The rows of X fall into a few groups, and each row is roughly a mix of its group's hidden directions; some rows fit no group.
X (101 x 10):
[[  4   7   9  26 -11  10 -15 -25   3   6]
 [ -3   8   3  18   1   9  -9 -27  -9 -23]
 [  3  12 -14 -31  -4  -2   5  22   0   8]
 [  0  -7 -22  -4   6  15  16  17  19  14]
 [ -3 -14 -11  26   1  15 -22 -14  -1  -1]
 [ -6  -7  11  16 -19   2   0 -24  21  -8]
 [-11   7   1 -22  18  -8 -24  -1  12 -12]
 [ 29  -9 -14  20  -4  10  11   3  -1 -12]
 [  8 -14   6  12  -2  10 -11 -14  32  -5]
 [  1  -3 -11 -21  16  -4  17  24 -13  -7]
 [ 30   7   8 -10  -8  -3   7  16 -19  -6]
 [ -2  14  -5   2  15 -13  18  14 -27   4]
 [ -7 -12  -3 -19   6  12   3   0  32 -11]
 [-23 -16 -18  12  -4   2 -23  -6   6   6]
 [-26  -3  12  -5 -19  -5  10 -18   8 -13]
 [  9 -19   7   8 -16 -15 -18 -10  19   7]
 [-18  -3  15 -10 -26  -9  11 -12   3 -15]
 [  6   4   1 -16 -10 -17  -8 -12 -15 -28]
 [-27  -6   4  -7 -15 -13   4   1  24   9]
 [-11  12  16  22 -11 -12  17  18  -1   0]
 [  6  23  -1 -20  -7   7  12 -15  -5 -21]
 [ 13  13  11  18  10   1  17   6 -25  -5]
 [  4  -5   2  12 -24  -6  18 -16 -23   0]
 [ -7 -15  20 -12  17   9 -21   1 -16   1]
 [ 31   0  -2   7  20   8  -2   9 -18   4]
 [ -7  -6  13  -9 -29 -10  12 -12  16  -7]
 [ -4  16  -6  -2  15 -12  18  11 -27   5]
 [  5 -17 -22  12   3  16  23   7   9   7]
 [ 18 -17  -9  11 -12  12  27   1  -9   2]
 [  7 -11   9   4 -13   2 -12  -8  35   4]
 [ -2 -17  -7 -13 -12  12 -20  -2  27  -2]
 [ -4   1 -11  21   7   9 -18 -28   4 -10]
 [ 20   2   1  30  -9   3  14  15  -2  -9]
 [-10  18  14  11 -16 -12   6  22 -16   3]
 [ 13  -2  23 -12   0  -5  31   0   7   3]
 [ 17  -4 -16   1 -17  10  19  20 -13   5]
 [ -9  27   8  15 -15 -15   9  13   9   7]
 [ -5  12  -1  14 -22  -6  21  20 -11   9]
 [  6 -22  -8 -10  25  14 -11 -11  10  -8]
 [  3  17   9  16   1 -10   9  11 -31   4]
 [-14   1  12  -7   2 -21  -3  -6  -3 -32]
 [ 22  -5  15  -3  14   0 -16 -11  10 -22]
 [  8   4  21  -3  12  -2 -24  14  -6 -20]
 [  9  17   6  10  -9 -14   5 -12 -27  16]
 [  9  -7   0 -22  20   9 -26  -6   7  -5]
 [-15  -5   6  15  -7  10   2 -31  14 -10]
 [-30   6  18 -14  -7 -17   6   0  -7   5]
 [-12  20  19  12 -18 -14  12   9  -3  10]
 [-10  -5   9   1 -32   3   5 -15  18  -8]
 [  8   8 -20   4  28  -1 -11  -6  15  13]
 [  6 -23 -18  17  -4   9 -18 -16   7   6]
 [  5 -22   3  -8  19  13 -19 -19  -7  -3]
 [  7  13  -8 -10  -6  11   3  10 -35   3]
 [-14  -5 -27  -1  12  -5 -22 -15  -6  -3]
 [-12  -9   3 -15 -11   9 -10   8  32  -5]
 [ 21   9   0   8  -1 -12  10   4 -31  10]
 [ -9 -19  -6  -9   3  16 -13  14  22 -16]
 [  4   9   2  22 -15   3 -18 -24  -1  14]
 [-11 -18   3 -13  -9  15 -15  -1  23 -16]
 [-14   2 -15 -20  15  -7  12  24  -7  -2]
 [-19 -12   1 -15  -9  -1 -12   1  31  -1]
 [ 15  15  10  20  -6 -11   6  -8 -23  12]
 [  3 -13   7 -24 -13  -8  18  20  -6   9]
 [  5   3 -17 -33   9   6 -18   8   5   1]
 [ 19  -3 -15   6  20  10 -13   3 -25  -1]
 [ 16   8   4 -15 -14 -24 -15   8   2  18]
 [ 14 -18 -10 -12  19  15 -15 -16   6  -4]
 [  6  -2  -2   5  15   8  -3   2 -14  37]
 [-11   7  18   1   1 -17 -17  -7 -16 -22]
 [-13  11  -8 -17  -5   9  -1  16 -30  -3]
 [  7  16  -1 -26   7  -5  19   9  16  11]
 [  5 -21 -19  -4   0  12  26  -8  12   5]
 [  4   6  -4 -14  17  -2  24  15 -22  -8]
 [  6  -2  -8  13  14  -6 -22  17 -24   2]
 [-16  -3 -12   0   2   9  14  -3  15  31]
 [-25 -14   4  -7 -24 -12   1   7  14   6]
 [  0 -13   8  22 -22  -2 -13 -16  -5 -16]
 [-18 -15   8 -24 -10  -1  -4   7  20 -13]
 [-26   8   2 -24   5 -16 -11 -13   7  -3]
 [ -8   0  -8 -25   8 -11  14  26  -9  -2]
 [  3 -17  -7  15   0   9  32   6  12   1]
 [ -8  11  18 -18   0 -15 -23  -5 -14 -12]
 [ -6   1 -10 -22  17   2  18  25   5  -7]
 [ 28  -1  -9  -7  24   8   6   8 -13   9]
 [  1  11  12 -12  -9 -15 -20 -10 -21 -13]
 [ -8  -1 -14 -18  17  -2  13  27  -9  -5]
 [ 30  -8  13  -7 -21 -11  11   4  -3  -4]
 [-16  -7   1  -5  -3  24 -12   4  24 -15]
 [ -2   4   9  18 -16  10 -18 -25  12   6]
 [ 17  23  -8  -2   4   5  18  12 -17  14]
 [  5  -1 -13   6  25  10 -11  20 -13  15]
 [-18   4  16 -17 -20 -12  18   3  11  -4]
 [  1 -19  -3  16 -11 -12 -18 -18 -12 -14]
 [  0  -3  -1  29 -12   6 -20 -12  19   0]
 [ -8   1   0 -28  -4  -7 -18 -17 -19   0]
 [  4  -6  -8 -21  11 -10  17  29  -6  -4]
 [-22   9  14  -4 -21  -5  10 -12  19 -10]
 [-15  28  10  14  -6 -13  -3  14  10  11]
 [  0  -2 -19 -27  18  -3  18   9  -9  -2]
 [ -4 -21   5 -11 -14  16 -17  -6  17 -16]
 [-36   2   9   2  -7  -4   4 -16   9 -10]]
One row of each group comes first, with its name. Which group is each row after those in?
[ 10   3  15 -18  10  -3  26   1 -20  -8] | P
[ 13 -10   9   9 -18  14 -17 -14  22  -1] | M
[  2 -34   2  -5   6  14  16 -13  -7   1] | R

[ 21  -2  -8  10 -14  14  21  12   1  18] | R
[-13  23  -4 -20  -1  -7 -15  -1  11  20] | R
[ 26  -3  -5 -15 -21 -17  -3  14   4   5] | P
[  5 -16   6   7   6   3  -2  -2  37  -7] | M
[ 30   0 -10  16  14   6 -17   5 -12   3] | P
[-26 -15  -1  18  11   3  -5 -23   5  -1] | P
[-2  5 27  7  8  6 -1  1 20 24] | R
[ -8  27   0  -5   5  13  16  -6 -25   0] | M
[  6 -18  12   7  24   9  -3 -10  21 -10] | R
[ 18  12   6   5  -6 -13  12  10 -28  11] | M
[-19   7   4  13 -20  -8  16   6 -19  14] | R
